Some points, one per row:
c(-34, -11, -16, -9, 16, -27, -44, 21, 3, -22, -28, 13, 31, 10,
  32, 15, 10, -7, -6, -43, -6, 23, -24, -4, -29, 6, -13)
c(39, 54, -41, -17, 72, -26, 68, 112, 59, -41, 97, -20,
  44, -43, 8, -7, 5, 79, -42, -36, -12, -127, 38, 6,
  16, 24, -15)
c(15, -63, 22, 65, 31, -20, 32, 6, -41, 79, -57, 28, 43, 22,
  37, 26, -10, -52, 29, 78, -40, 18, 18, -44, 36, -27, 34)
c(30, -45, 22, 65, 59, -25, 22, 41, -56, 78, -70, 11, 63, 13,
  53, 48, -13, -25, 22, 33, -21, 12, 40, -40, 46, 9, 33)
c(-10, 19, 37, -42, -55, 24, 36, -16, 48, -40, 121, -23, -51, -25,
  -64, -7, 6, 37, -30, 24, 24, -55, -2, 32, 12, -10, 12)
c(49, 1, 14, 35, 24, -3, 85, 32, 13, 10, 90, 7, 12, -25,
  -19, -1, 1, 15, -9, 43, -22, -64, 35, 1, 49, -11, 37)
c(45, 17, -12, 43, 70, -26, 65, 79, 21, 22, 44, -23, 61, -4,
  22, 14, -13, 34, -14, -25, -7, -99, 61, -4, 15, -3, 30)
c(46, 32, 9, 36, 12, -22, 79, 34, 31, 0, 111, -19, 4, -24,
  -9, 16, 3, 43, -38, 15, -10, -82, 46, 11, 35, 11, 52)
c(-38, 17, 29, -43, -79, 57, -29, -106, -2, -8, -5, 3,
  -70, -11, -47, -15, 6, -16, -7, 15, 8, 47, -33, 25,
  -16, -11, -10)
c(-28, -3, -4, -20, -21, 18, -31, -42, -7, -3, -1, 7, -34, 15,
  -12, -6, 7, -22, -12, -21, 20, 26, -26, 21, -16, -19, -23)
c(-39, 34, -12, -43, -37, 18, -14, -44, 18, -22, -14, 2, -44, -10,
  -33, -23, 13, 14, 12, 11, 25, 18, -20, 34, -10, -2, 2)
c(-51, 1, 11, -61, -73, 33, -45, -85, 10, -48, 10, 9, -65, 15,
  -38, -20, 5, -4, 4, 5, 21, 57, -42, 26, -32, -28, -26)
c(33, 38, -28, 10, 48, -29, 97, 102, 52, -9, 90, -14,
  42, -18, 14, 9, 18, 38, -40, 0, -2, -122, 45, -6,
  17, 9, 1)
c(-18, 42, -26, -41, -24, 3, -7, 15, 40, -37, 43, -13, -11, -24,
  -30, -6, 5, 37, -37, -52, 33, -38, -24, 29, -29, 15, -3)
c(-25, 30, -51, -53, 19, -50, -23, 72, 40, -53, -22, 27, 35, -9,
  23, -15, 1, 17, -28, -50, -4, -22, -34, -27, -48, 20, -21)
c(23, 66, -1, -23, -15, 34, 87, 5, 70, -35, 127, -36, -17, -21,
  -50, -10, 9, 40, -46, -21, 10, -88, 24, 36, 24, -25, 19)
c(7, -48, 46, 33, -17, 31, -11, -66, -47, 42, -5, -10, -12, 6,
  -28, 34, -33, -36, 22, 44, 6, 44, 25, 6, 3, 2, 14)
c(21, 20, 4, 0, 36, 3, 17, 16, 23, -22, 26, -3, 10, 6,
  1, -18, 9, 28, -34, -19, -10, -53, 41, 6, 6, 7, -5)
c(70, -45, 16, 92, 97, -42, 55, 101, -25, 59, -28, -2, 95, 2,
  45, 54, -21, -23, 4, 22, -20, -24, 81, -52, 36, 21, 47)
c(61, -98, 9, 127, 102, -97, 34, 127, -76, 75, -104, 42,
  127, 49, 123, 49, -11, -58, 47, 18, -68, -11, 50, -104,
  28, -2, 32)
c(-34, 72, -35, -98, 25, 12, -28, -6, 63, -78, 59, -8, -18, -41,
  -50, -35, 19, 67, -38, -75, 61, -26, -20, 48, -36, 21, -48)
c(-57, 94, -110, -95, 73, -53, -33, 127, 66, -70, -41, 35,
  67, -14, 48, -25, 30, 72, -51, -123, 30, -40, -26, -19,
  -54, 32, -77)
c(-54, 28, -23, -81, 21, -15, -59, 12, 10, -41, -34, 17, -6, -5,
  27, -19, 15, 17, -10, -49, 15, 16, -46, -5, -32, -21, -53)
c(-32, 47, -40, -52, -4, 7, -1, 34, 53, -77, 51, 2, -15, -13,
  -21, -26, 25, 35, -49, -50, 6, -77, -32, 3, -14, -13, -15)
c(-42, -18, 23, -35, -43, 26, -76, -96, -34, -8, -77, 12, -19, 17,
  4, 10, -7, -48, 4, 9, -8, 78, -42, 7, -51, -6, -18)
c(5, 26, 18, -32, -13, 10, 31, 3, 38, -33, 74, -8, -17, -27,
  -25, 0, 15, 33, -23, 6, 8, -48, 7, 28, -8, 13, -2)
c(14, 32, 22, -29, -13, 12, -5, -33, -1, 1, -11, -16, -7, -5,
  -3, 14, 14, -7, -10, 15, -6, 12, -16, -13, 17, 8, 2)
c(8, 35, -46, 45, 105, -82, 19, 127, 16, 25, -72, 27, 106, -3,
  87, -15, -7, 32, 11, -37, -33, -39, 29, -36, 17, 4, -7)
c(-16, 80, -63, -55, 23, -18, 23, 50, 63, -56, 43, -16, -5, -27,
  -5, -36, 13, 51, -30, -56, 22, -68, -15, 16, -25, 10, -14)
c(-24, -8, 19, -14, -19, 21, -76, -68, -30, -4, -57, 6, 0, 20,
  7, -8, -7, -37, 19, -27, -11, 79, -34, -1, -44, -16, -30)
c(-26, 43, 52, -74, -127, 85, 12, -127, 35, -7, 126, -48,
  -127, -30, -121, -19, 6, 16, 6, 71, 26, 29, -27, 81,
  22, -28, 29)
c(-64, 34, -71, -44, 62, -81, -54, 127, 32, -67, -71, 41,
  81, 6, 83, -30, 20, 22, -18, -109, 0, -5, -54, -43,
  -55, -4, -50)
c(-14, 14, 23, -37, -60, 20, 8, -71, 15, -34, 58, -14, -60, -16,
  -45, 0, 14, -3, -10, 32, 15, -2, -13, 61, -12, 7, 7)
c(91, 15, -11, 65, 66, -27, 127, 99, 40, 11, 99, -22,
  59, -39, 15, 18, -13, 57, -18, 42, -2, -127, 93, -14,
  57, 23, 67)
c(-1, -46, -39, 31, 84, -57, -60, 71, -55, 40, -127, 45,
  92, 45, 106, -1, -3, -42, 50, -37, -14, 52, -18, -61,
  -4, -3, -22)
c(19, 49, -6, -46, -68, 34, 57, -17, 59, -41, 119, -23, -54, -41,
  -77, -22, 1, 63, -25, 19, 24, -60, 10, 34, 5, 6, 24)
c(-28, 10, 30, -40, -72, 73, 4, -108, 18, -26, 72, -10,
  -85, -9, -62, -17, 7, 15, -9, 20, 13, -6, -11, 50,
  9, -16, -4)
c(-20, 110, -39, -93, -10, 26, 33, 33, 71, -55, 82, -8, -35, -34,
  -48, -39, 19, 85, -48, -51, 57, -84, -4, 47, 6, 10, -23)
c(46, 13, 34, 58, -30, 11, 65, -52, -11, 38, 45, -40, -36, -11,
  -13, 7, -17, -5, 16, 64, -11, -28, 36, 16, 54, -4, 55)
c(3, -117, 56, 64, 8, 18, -61, -59, -87, 58, -91, 39,
  -3, 68, 34, 9, -8, -88, 38, 52, -29, 90, 2, -32,
  4, -17, 9)
c(9, 14, -6, -21, -73, 33, 17, -57, 36, -25, 60, -27, -74, -9,
  -47, -3, -7, 21, -11, 30, 8, 4, 5, 41, -11, 2, 30)
c(4, -26, -14, 35, 88, -49, -12, 94, 1, 12, -63, 32, 82, 24,
  97, -3, -10, -9, 17, -26, -21, 0, 18, -52, -11, -7, -11)
c(-24, -95, 51, 30, -2, 5, -91, -73, -93, 56, -103, 37,
  8, 60, 18, 0, -10, -85, 67, 24, -30, 110, -18, -13,
  -14, -22, -32)
c(-8, 76, -53, -32, 9, -20, 43, 81, 75, -47, 42, -4, 17, -23,
  17, -19, 17, 51, -23, -68, 7, -78, -17, -10, -25, -7, -36)
c(1, 12, 24, -49, -78, 52, 2, -85, 36, -38, 91, -38, -75, -25,
  -79, -3, -9, 35, -24, 9, 17, -17, -23, 42, -3, -11, 18)
c(-11, 40, -12, -22, 48, -29, -7, 66, 18, -32, -11, 6, 55, 0,
  37, 8, 13, 22, -34, -62, -3, -23, -35, -26, -11, 8, -23)
c(-37, 4, -31, -38, 10, -26, -47, 27, 6, -20, -45, 6, 16, -4,
  19, 7, 8, 1, -9, -46, 19, 15, -36, -1, -33, 15, 2)
c(12, 34, -16, -39, -5, -9, 54, 27, 42, -47, 85, -3, 0, -15,
  -5, -25, 15, 43, -13, 9, -5, -46, -8, 3, 31, -21, 3)
c(-39, -2, -18, 5, 39, -40, -20, 65, 1, -25, -25, 28, 13, 21,
  57, 0, 22, 5, -6, -54, -5, -17, -18, -14, -15, -9, -38)
c(75, -4, 39, 84, 42, 3, 68, 21, -17, 47, 46, -21, 45, -30,
  0, 24, -8, 1, 4, 44, -22, -37, 69, -12, 43, 14, 28)
c(-35, 23, -48, -35, 57, -25, -45, 63, 8, -42, -71, 21, 45, -2,
  59, 5, 9, -2, -51, -84, -10, 5, -29, -39, -45, -3, -37)
c(2, -14, -26, 28, 87, -66, -6, 95, -22, 2, -72, 25, 79, 14,
  93, 11, 12, -23, 13, -38, -21, 7, -2, -43, -11, 6, -20)
c(-24, -33, 33, -12, -54, 45, -48, -78, -30, 15, -63, 24, -36, 28,
  -41, -6, 12, -39, 16, 26, 0, 71, -25, 16, -23, 6, -7)
c(21, 46, -33, -16, 62, -51, 64, 120, 68, -36, 65, 11,
  47, -52, 13, -40, 19, 71, -28, -16, -6, -101, 30, -5,
  22, 10, -9)
c(-10, 24, -3, -21, -68, 59, -30, -93, 1, 21, 13, -44, -61, -4,
  -54, 22, -18, -22, 0, -8, 37, 44, -22, 17, 14, 5, 16)
c(-57, -35, 4, -43, -53, 30, -67, -62, -20, -31, -16, 2, -57, 32,
  11, -18, 8, -20, 19, -4, 0, 83, -73, 2, -17, -38, -21)
c(25, 6, 12, -10, -11, -1, 65, 12, 26, 17, 95, -11, -11, -39,
  -41, -7, -12, 54, -1, 39, 4, -77, 36, 26, 40, 3, 28)
c(1, -42, 5, 2, 61, -18, -34, 35, -30, -5, -62, 39, 51, 19,
  55, -1, 6, -42, 22, -18, -8, 40, -6, -31, 2, 0, -13)
c(-33, -98, 62, 28, -23, 56, -100, -127, -94, 49, -112, 27,
  -55, 58, -13, 9, -2, -96, 47, 55, -24, 127, -47, -10,
  2, -28, -11)
c(-47, 20, -37, -26, 41, -44, -46, 57, -23, -15, -107, 28,
  61, 15, 76, -13, 6, -13, 0, -53, -18, 31, -46, -56,
  -33, -16, -47)
c(-13, -82, 60, -15, -59, 55, -55, -127, -60, 44, -44, -3,
  -66, 36, -9, 21, -19, -50, 54, 65, 9, 96, -2, 30,
  10, -25, -6)
c(6, 10, 30, 6, 9, 16, 41, -6, 10, 1, 64, -20, -10, -14,
  -27, 5, 20, 23, -17, -10, -8, -37, 26, 21, 25, -11, 12)
c(-104, 127, -127, -115, 50, -57, -35, 127, 109, -121, -13, 20,
  43, -14, 42, -75, 41, 112, -63, -127, 32, -67, -71, 1,
  -68, -3, -102)
c(-32, -70, -1, 29, -11, -5, -62, -17, -50, 23, -85, 14, 14, 20,
  36, 27, -15, -51, 31, 0, -13, 88, -24, -16, -19, -11, 8)
c(13, -14, 5, 37, 47, -25, 33, 35, -17, 29, -10, 11, 36, 12,
  20, 0, 12, -11, 13, 10, -12, -17, 21, -8, 27, -5, 20)
c(11, 41, -39, 0, 20, -37, 25, 63, 32, -11, 27, -21, 16, -22,
  12, 14, -3, 33, -28, -20, 21, -31, 18, 4, -19, 26, 4)
c(26, 48, -1, 1, 35, -16, 69, 64, 35, -21, 33, 7, 28, -29,
  18, -10, -3, 44, -26, 5, -16, -82, 32, -17, 25, -11, 2)
c(10, 63, -11, -63, -48, 30, 44, -7, 70, -61, 105, -18, -51, -43,
  -70, -26, 18, 83, -33, 9, 28, -82, 11, 45, 13, 17, 17)
c(60, -2, 4, 80, 101, -50, 107, 124, -3, 15, 46, 14,
  76, -15, 34, 5, 1, 29, -32, 13, -25, -120, 76, -26,
  50, 16, 36)
c(-58, 127, -93, -108, 38, -52, 39, 127, 119, -127, 96, 1,
  19, -48, 4, -40, 38, 116, -92, -117, 47, -127, -22, 14,
  -44, 13, -47)
c(-46, 75, -61, -83, 12, -57, -32, 90, 66, -92, 7, 16, 16, -16,
  21, -37, 30, 60, -16, -85, 10, -16, -57, 0, -42, 10, -66)
c(-4, -33, -11, 7, 15, -22, -20, 41, -19, -4, -24, 4, 25, 9,
  41, 10, -19, -9, 10, -13, -1, 20, -15, -17, -8, 1, -13)
c(28, -41, -3, 79, 80, -64, 21, 122, -44, 30, -83, 40, 96, 25,
  92, 10, 0, -22, 31, -9, -36, -5, 18, -75, 10, 5, 20)
c(-9, -49, 23, -3, -45, 41, -46, -73, -39, 20, -37, 10, -28, 39,
  16, 8, -4, -48, 31, 16, 0, 71, -39, -4, 17, -27, -5)
Then 24 other points, each followed by its number:
c(-28, -49, 41, -23, -65, 49, -95, -118, -55, 26, -60, 9,
  -66, 30, -18, -8, 7, -59, 45, 11, -1, 113, -42, 17,
  -10, 3, -18) 0
c(-47, 28, -25, -50, 16, -11, -41, -1, 11, -29, -38, 13, 0, 8,
  4, -22, 10, 13, -13, -57, 14, 19, -23, -10, -22, -10, -38) 1
c(19, 41, -47, -7, 25, -24, 68, 60, 58, -41, 66, -1, 17, -30,
  -6, -22, 4, 49, -31, -20, 13, -89, 12, 11, 1, 26, 9) 2
c(-6, -52, 7, 18, 6, -14, -30, -13, -41, 49, -43, 0, 17, 28,
  18, 35, -16, -40, 18, 10, -3, 41, -13, -19, 11, 4, 9) 3
c(59, -10, 46, 34, 12, 3, 74, -9, 1, 20, 82, -13, 4, -43,
  -53, 22, -8, 15, -17, 59, 3, -56, 52, 14, 43, 6, 54) 4
c(11, 22, 4, -23, -36, 34, 35, -41, 35, -14, 55, -39, -43, -25,
  -65, 6, -19, 27, -27, 22, 16, -55, 23, 23, 0, 10, 23) 5
c(10, -71, 31, 16, -58, 36, 5, -98, -51, 32, 31, -34, -61, 19,
  -25, 29, -9, -46, 18, 60, 7, 47, -4, 9, 36, -13, 49) 6
c(35, 2, -25, 31, 44, -56, 24, 83, -11, 34, -26, 5, 57, -18,
  18, 18, -11, 12, -6, -1, -5, -32, 27, -33, 5, 36, 34) 7
c(-45, -14, -10, -44, -12, 11, -64, -8, -15, -22, -48, -6, 1, 19,
  18, -29, 14, 1, 4, -41, 4, 53, -41, -10, -25, -14, -28) 8
c(-29, 14, -10, -3, 41, 2, -32, -1, -8, 5, -46, 6, 26, 14,
  8, -10, -1, -12, -19, -48, -7, 7, -15, -15, -20, 2, -23) 9
c(36, -7, 17, 28, 10, -19, 38, 15, -22, 37, -27, -6, 35, 0,
  23, 34, -17, -10, 23, 36, -17, -2, 28, -20, 28, -4, 29) 10
c(17, -40, 17, 51, 24, -20, -16, 43, -29, 15, -61, 27, 37, 47,
  51, -12, -9, -21, 35, -6, -30, 23, 2, -42, 6, -18, -16) 11
c(-39, 20, -15, -57, -65, 62, -61, -87, -6, 1, 7, -33, -66, -1,
  -42, 4, -1, -10, -3, -31, 54, 64, -54, 30, -13, 9, -20) 12
c(-83, -53, -4, -19, -48, -3, -123, -51, -35, 5, -120, 24,
  -25, 38, 20, 0, 5, -53, 17, -58, -4, 92, -77, 2,
  -78, -4, -41) 13
c(-50, -8, 33, -44, -61, 28, -54, -111, -28, 14, -20, 2,
  -70, 22, -32, -17, 0, -19, 33, 39, -1, 67, -32, 35,
  2, -16, -22) 14
c(-79, 10, -17, -68, -66, 37, -84, -74, 4, -25, -60, -7, -53, 16,
  -9, -23, 21, -16, -1, -37, 37, 71, -82, 28, -59, -13, -53) 15
c(45, -28, 59, 50, -5, 33, 49, -58, -39, 55, 50, -16, -26, -5,
  -44, 10, -9, -8, 14, 73, -7, -15, 52, 37, 73, -3, 43) 16
c(-34, -46, -4, -7, 19, -9, -56, -4, -30, 0, -63, 14, 25, 30,
  40, -2, 0, -28, 22, -20, -19, 57, -22, -28, -24, -20, -21) 17
c(4, 18, -58, 4, 44, -57, -2, 86, 12, 1, -33, 4, 47, -10,
  48, -4, 9, 25, 1, -62, 7, -10, -12, -32, -6, 21, -13) 18
c(7, -53, 46, 19, -66, 38, -39, -127, -53, 62, -59, 5,
  -64, 24, -48, 11, -25, -55, 61, 92, -11, 83, -14, 22,
  18, 6, -13) 19
c(15, 70, -35, -29, 49, -28, 76, 77, 83, -49, 122, -29,
  11, -52, -13, 0, 12, 75, -83, -38, 22, -112, 28, 14,
  6, 20, -4) 20
c(-14, 94, 8, -124, -127, 94, 0, -127, 82, -46, 127, -67,
  -127, -50, -127, -54, 4, 79, -27, 28, 59, -38, -32, 102,
  -27, -2, -24) 21
c(60, -66, 27, 79, 54, -13, 54, 43, -35, 51, 4, -5, 44, 23,
  58, 38, -7, -29, 30, 40, -26, -27, 27, -53, 67, -25, 28) 22
c(44, 37, 20, -20, -15, 35, 90, -5, 49, -43, 127, -31, -41, -42,
  -43, -11, 10, 56, -24, 37, 7, -84, 42, 17, 50, -6, 24) 23
Which two of these numbered points are nearest to each point below, ignoring the 3 directions in which the first points spread most? Their numbers follow each, nearest first.
c(-87, 35, -63, -108, -57, -9, -95, -4, 26, -68, -48, 17,
  -49, 9, 3, -39, -4, 13, 15, -75, 47, 71, -89, 6,
  -65, -7, -58) > 18 2
c(-59, 1, -7, -67, -90, 46, -44, -99, 24, -56, 30, -23, -95, 8,
  -20, -14, 19, -5, -4, -15, 43, 65, -61, 44, -31, -19, -22) > 6 17
c(-25, -81, 50, 25, -22, 64, -48, -123, -71, 54, -71, 14,
  -25, 36, -16, 20, -14, -86, 21, 42, -5, 82, -4, 5,
  -15, -30, 14) > 9 1
c(22, -36, 1, 79, 45, -30, 32, 32, -29, 44, -50, -5, 52, 13,
  18, 49, -19, -28, 15, 32, -15, -21, 39, -38, 23, 13, 37) > 5 3
c(-5, 51, -45, -24, -5, 9, 34, 31, 51, -41, 49, -19, 2, -25,
  -15, 10, 13, 30, -37, -50, 25, -63, -8, 27, -12, 1, -13) > 15 3
c(13, 46, -19, -34, 28, -16, 54, 65, 52, -77, 85, -6, 10, -32,
  6, -31, 17, 58, -28, -9, 13, -71, 17, 10, 26, 0, 7) > 23 17
c(37, 64, -41, 20, 110, -70, 76, 127, 46, 0, 28, 14,
  93, -27, 59, -15, 21, 54, -28, -15, -26, -115, 45, -28,
  28, 25, -6) > 14 16
c(40, -24, 30, 51, 24, 5, 27, -15, -28, 54, -35, 8, 26, 2,
  15, 17, 1, -25, 24, 34, -17, 7, 43, -14, 35, 2, 29) > 1 0
c(-39, 8, -12, -19, 5, 10, -49, -1, -11, -11, -82, 16, 19, 14,
  24, -13, 26, -31, -5, -60, 1, 40, -30, -6, -39, 14, -12) > 9 15
c(-7, 41, -32, -38, 17, -13, 22, 49, 33, -26, 42, 1, 14, -12,
  -3, 1, 14, 37, -36, -36, 18, -57, 1, -7, -4, 12, -7) > 3 1
c(16, 84, -26, -51, 23, 14, 51, 33, 73, -75, 98, -17,
  -11, -37, -38, -19, 14, 71, -71, -40, 18, -112, 27, 34,
  -8, 10, -13) > 9 1
c(5, -10, 19, -22, -88, 52, 14, -110, 16, -1, 93, -50,
  -97, -15, -70, 14, 5, -15, -19, 45, 33, 12, 1, 45,
  26, 2, 43) > 6 3
c(20, -38, 11, 50, 53, -19, -13, 16, -47, 28, -67, 21, 46, 10,
  39, 23, 3, -39, 12, 19, -20, 43, 10, -36, 22, 18, 8) > 4 0
c(26, 4, 7, 25, -27, 39, 14, -45, -13, 36, 39, -41, -30, -18,
  -37, 28, -9, -15, -2, 24, 24, 4, 6, 9, 33, 9, 20) > 12 18
c(16, -17, -8, 42, 51, -43, -11, 58, -14, 14, -22, 0, 40, -1,
  46, 27, -3, -20, -2, 7, -26, 0, 19, -32, -1, 14, 4) > 20 3
c(48, -45, 64, 47, -42, 61, 52, -105, -21, 85, 41, -15,
  -39, 4, -75, 19, -11, -37, 21, 94, -7, -28, 52, 38,
  43, -3, 38) > 9 15
c(-28, 12, 11, -38, -70, 13, 3, -47, 13, -19, 24, -1, -42, -30,
  -32, 9, 2, 22, 6, 22, 20, 18, -12, 20, -13, -9, 16) > 10 7
c(17, 43, 6, -10, -14, 0, 66, 12, 40, -36, 81, -16, -13, -20,
  2, -8, 3, 39, -17, 16, 13, -51, 21, 13, 33, -18, 17) > 23 17
c(1, -15, 26, -4, -43, 19, -36, -82, -20, 44, -26, -19, -26, -22,
  -54, 14, -11, -3, 5, 41, 9, 35, -4, -34, -7, 23, 27) > 7 5
c(46, -28, 41, 61, -18, 36, 42, -40, -22, 63, 6, -13, -12, -14,
  -51, 37, -36, -38, 10, 75, -6, -5, 48, 26, 7, 10, 37) > 5 7
c(-46, 1, -4, -61, -84, 22, -43, -78, 2, -7, 6, -19, -72, -3,
  -52, -10, 2, -4, 12, -16, 38, 54, -49, 36, -24, 0, -4) > 18 3
c(2, -25, -47, 50, 26, -49, -9, 77, 1, 14, -50, 9, 44, 22,
  50, 24, -29, -13, -1, -27, -14, 5, -7, -42, -21, -2, -5) > 13 3
c(40, 5, 8, 40, 9, -8, 71, 19, 12, 26, 73, -27, 16, -23,
  -25, 21, -13, 18, 5, 39, 9, -61, 43, 11, 31, 15, 33) > 3 15
c(17, 37, -16, -36, 13, -5, 0, 23, 27, -22, 50, -3, -5, -19,
  0, -26, 20, 52, -15, -26, 13, -25, 5, 5, 7, 27, -1) > 0 8
c(24, 62, -62, 8, 22, -18, 85, 90, 83, -82, 104, -27,
  8, -35, -35, -39, 12, 73, -68, -42, 28, -127, 31, 23,
  -6, 32, 33) > 2 13
c(-17, -25, -10, -4, -10, -8, -67, -6, -24, -15, -66, 24, -14, 39,
  27, -31, 4, -20, 22, -39, -6, 51, -29, -13, -22, -17, -38) > 11 0
c(-4, -58, 46, 13, -91, 77, -69, -127, -53, 36, -45, -1,
  -81, 19, -82, 28, -17, -81, 36, 67, -2, 127, -32, 37,
  -16, 3, 16) > 7 2
c(-29, -28, 39, -12, -70, 58, -60, -120, -34, 16, -78, 20,
  -65, 24, -57, 0, -4, -58, 22, 36, 15, 81, -32, 34,
  -28, -12, -30) > 19 5
c(-16, -10, -64, 19, 49, -64, -10, 87, 9, -17, -92, 33, 65, 3,
  56, -7, -5, -17, 1, -29, -17, 11, -31, -51, -30, 20, 2) > 2 7
c(25, -65, 42, 67, -41, 44, -18, -115, -54, 57, -32, 3,
  -41, 21, -48, 24, -26, -66, 33, 73, -23, 77, 3, 11,
  8, 7, 41) > 2 5
c(-33, 57, -54, -75, -31, -5, 33, 15, 67, -56, 75, -38, -41, -21,
  -4, -9, 21, 57, -25, -24, 56, -50, -16, 26, -19, -8, -34) > 6 15
c(29, -93, 40, 124, 50, -10, -1, 2, -80, 102, -117, 21,
  60, 45, 56, 37, -36, -67, 40, 67, -41, 16, 48, -61,
  26, -5, 39) > 5 15
c(62, 45, -14, 27, 47, -27, 81, 88, 52, -23, 100, -6,
  23, -16, -4, -16, -3, 75, -25, -12, -16, -127, 65, 6,
  40, 2, 4) > 11 17
c(81, 9, -24, 73, 102, -61, 77, 125, 14, 40, 13, -7, 92, -24,
  58, 12, -15, 33, 1, 13, -19, -94, 72, -42, 33, 12, 14) > 21 15
c(-33, 21, -45, -14, 81, -47, -39, 86, -3, -21, -57, 35, 59, 3,
  59, -11, 22, 9, -19, -76, -6, -3, -19, -33, -41, -3, -52) > 1 16
c(-55, 63, -50, -77, 59, -30, -35, 87, 44, -73, -19, 8,
  52, -4, 52, -9, 34, 30, -49, -112, 9, -24, -50, -21,
  -45, 1, -54) > 20 17
c(12, 18, 18, -27, -43, 40, -17, -66, 8, -9, 56, -23, -61, -16,
  -57, -24, -2, 26, 1, -6, 16, 16, 5, 48, 11, 15, 1) > 0 16
c(-59, 73, -78, -40, 78, -72, -53, 127, 35, -70, -76, 20,
  82, 10, 91, -33, 35, 33, -24, -124, -11, -6, -47, -49,
  -45, -9, -60) > 8 1
c(-71, 89, -74, -79, -23, -5, -42, 8, 63, -71, 0, -19, -16, -13,
  -4, -18, 17, 29, -61, -95, 36, -17, -63, 34, -93, -9, -66) > 15 13
c(11, -17, 17, 3, 19, 4, -13, -16, -6, 19, 13, 2, 13, -1,
  -29, 3, -22, 3, -5, 13, -2, -21, 18, -3, -3, 7, 10) > 4 5
c(31, -4, 20, 20, 17, -4, 44, 35, 5, 7, 28, -13, 24, -9,
  36, 28, 1, 5, 3, 4, -8, -31, 15, -21, 38, -6, 20) > 22 23
c(-8, -43, 15, 25, -29, 4, -38, -15, -41, 17, -37, 6, 10, 22,
  9, -5, -5, -40, 23, 3, -3, 61, -21, 5, -16, -12, 16) > 8 2
c(-47, 10, -31, -29, -12, -30, -26, 37, 12, -46, -53, 22, 6, -7,
  23, -12, 11, -7, -7, -21, -9, 28, -57, -16, -54, 7, -32) > 2 10
c(7, 28, 8, -31, 17, 36, 10, -40, -7, 2, 25, -4, -31, -24,
  -28, -14, 10, 19, -17, 2, 11, -15, 4, 31, 0, 8, 1) > 16 1
c(-2, 7, 30, -35, -45, 35, -4, -61, 13, -26, 62, -18, -56, -16,
  -51, -19, 0, 12, -7, 32, 9, 3, -4, 39, -6, -12, -7) > 17 23
c(66, -77, 59, 87, -15, 27, 23, -69, -53, 103, -15, -16, -12, 18,
  -15, 33, -37, -28, 63, 106, -11, 23, 46, -7, 41, -6, 40) > 21 19
c(-15, 0, -17, 13, 12, -17, -6, 27, -12, 37, -31, -11, 21, 4,
  41, 18, -6, -17, -2, -11, -12, 16, -17, -9, -20, 7, -2) > 15 3
c(-30, -16, 17, -22, -39, 19, -42, -34, 3, -38, -22, 24, -24, 22,
  -5, -28, -8, -2, 22, 7, -6, 37, -23, -5, -24, -32, -15) > 11 17
c(-11, -13, -32, 23, 46, -33, -4, 68, -12, 7, -18, 24, 50, 19,
  28, 15, 2, -24, -10, -35, 2, -10, -5, -22, -19, 4, -21) > 3 20
c(64, -50, 47, 104, 16, 21, 64, -1, -49, 91, 7, -26, 21, -2,
  24, 58, -16, -42, 26, 71, -11, -3, 58, -23, 65, -1, 48) > 15 12
c(-30, -50, 41, 13, -19, -7, -72, -65, -70, 51, -127, 18,
  12, 38, 39, 19, -18, -68, 51, 32, -45, 116, -32, -46,
  -10, -29, -6) > 10 14
c(18, -68, 20, 54, 57, -11, -6, 20, -53, 55, -87, 22, 67, 12,
  51, 30, -1, -36, 17, 21, -14, 24, 16, -52, 11, 14, 31) > 4 5
c(-28, -41, 21, 5, -16, -13, -21, -33, -31, 16, -31, 29, -10, 26,
  -6, -23, -8, -13, 32, 23, -13, 34, -6, 16, -1, -18, -3) > 14 16
c(18, 61, -26, -19, 57, -58, 41, 110, 46, -21, 30, 1, 54, -15,
  32, -20, 29, 54, -21, -23, -13, -83, 17, -11, 11, 19, -11) > 14 0
c(23, -29, -4, 60, 43, -33, 24, 48, 1, 16, -7, 36, 35, -5,
  11, 2, 7, -7, 10, 7, -18, -33, 24, -5, 6, 15, -1) > 2 0
c(5, -14, 28, 28, 17, -14, -28, -4, -51, 36, -76, 9, 26, 20,
  51, 37, -5, -54, 11, 17, -34, 46, -3, -57, 15, 9, 8) > 10 1
c(-28, -24, 10, -37, -10, 17, -75, -57, -29, 16, -40, 0, -27, 16,
  -9, -1, 6, -21, 23, -13, 1, 72, -33, 21, -26, 14, -35) > 0 16
c(-27, -23, -55, 16, 51, -52, -91, 85, -48, 14, -127, 42,
  63, 44, 107, 14, 15, -56, 19, -74, -15, 102, -46, -69,
  -38, 6, -41) > 18 12
c(-19, 53, -86, -61, 43, -37, 21, 96, 60, -49, 27, 5, 20, -16,
  22, -1, 27, 34, -47, -76, 43, -55, -43, -1, -19, 22, -31) > 3 6
c(0, 26, 22, 3, 14, -31, 7, 17, -15, 23, -43, 2, 35, -3,
  46, 8, -1, 2, 3, 18, -46, 8, 1, -38, 9, -20, 4) > 10 14
c(19, 2, 8, 16, 23, -14, 19, 30, -6, 15, -18, 6, 30, -3,
  27, 8, 16, -10, -13, -1, -20, -16, 9, -13, 2, 41, 2) > 0 15
c(-50, 27, -23, -48, -3, 8, -62, -17, 1, -40, -32, 14, -11, 18,
  10, -22, 2, -4, -14, -48, 13, 39, -43, -2, -33, -22, -41) > 1 17
c(-10, 9, 13, -66, -90, 64, -27, -93, 23, -29, 60, -57, -83, -15,
  -74, 6, -14, 14, -22, -4, 35, -1, -12, 52, -22, 8, 7) > 5 3
c(81, 12, 28, 41, 16, -7, 106, 37, 24, 9, 109, -46,
  11, -43, -1, 16, -11, 54, -24, 55, -6, -119, 79, 3,
  61, 13, 58) > 8 17
c(54, -83, 63, 77, -12, 26, -9, -55, -66, 63, -31, 14, -23, 45,
  -14, 5, -14, -46, 35, 66, -29, 48, 36, -4, 49, -21, 10) > 11 16
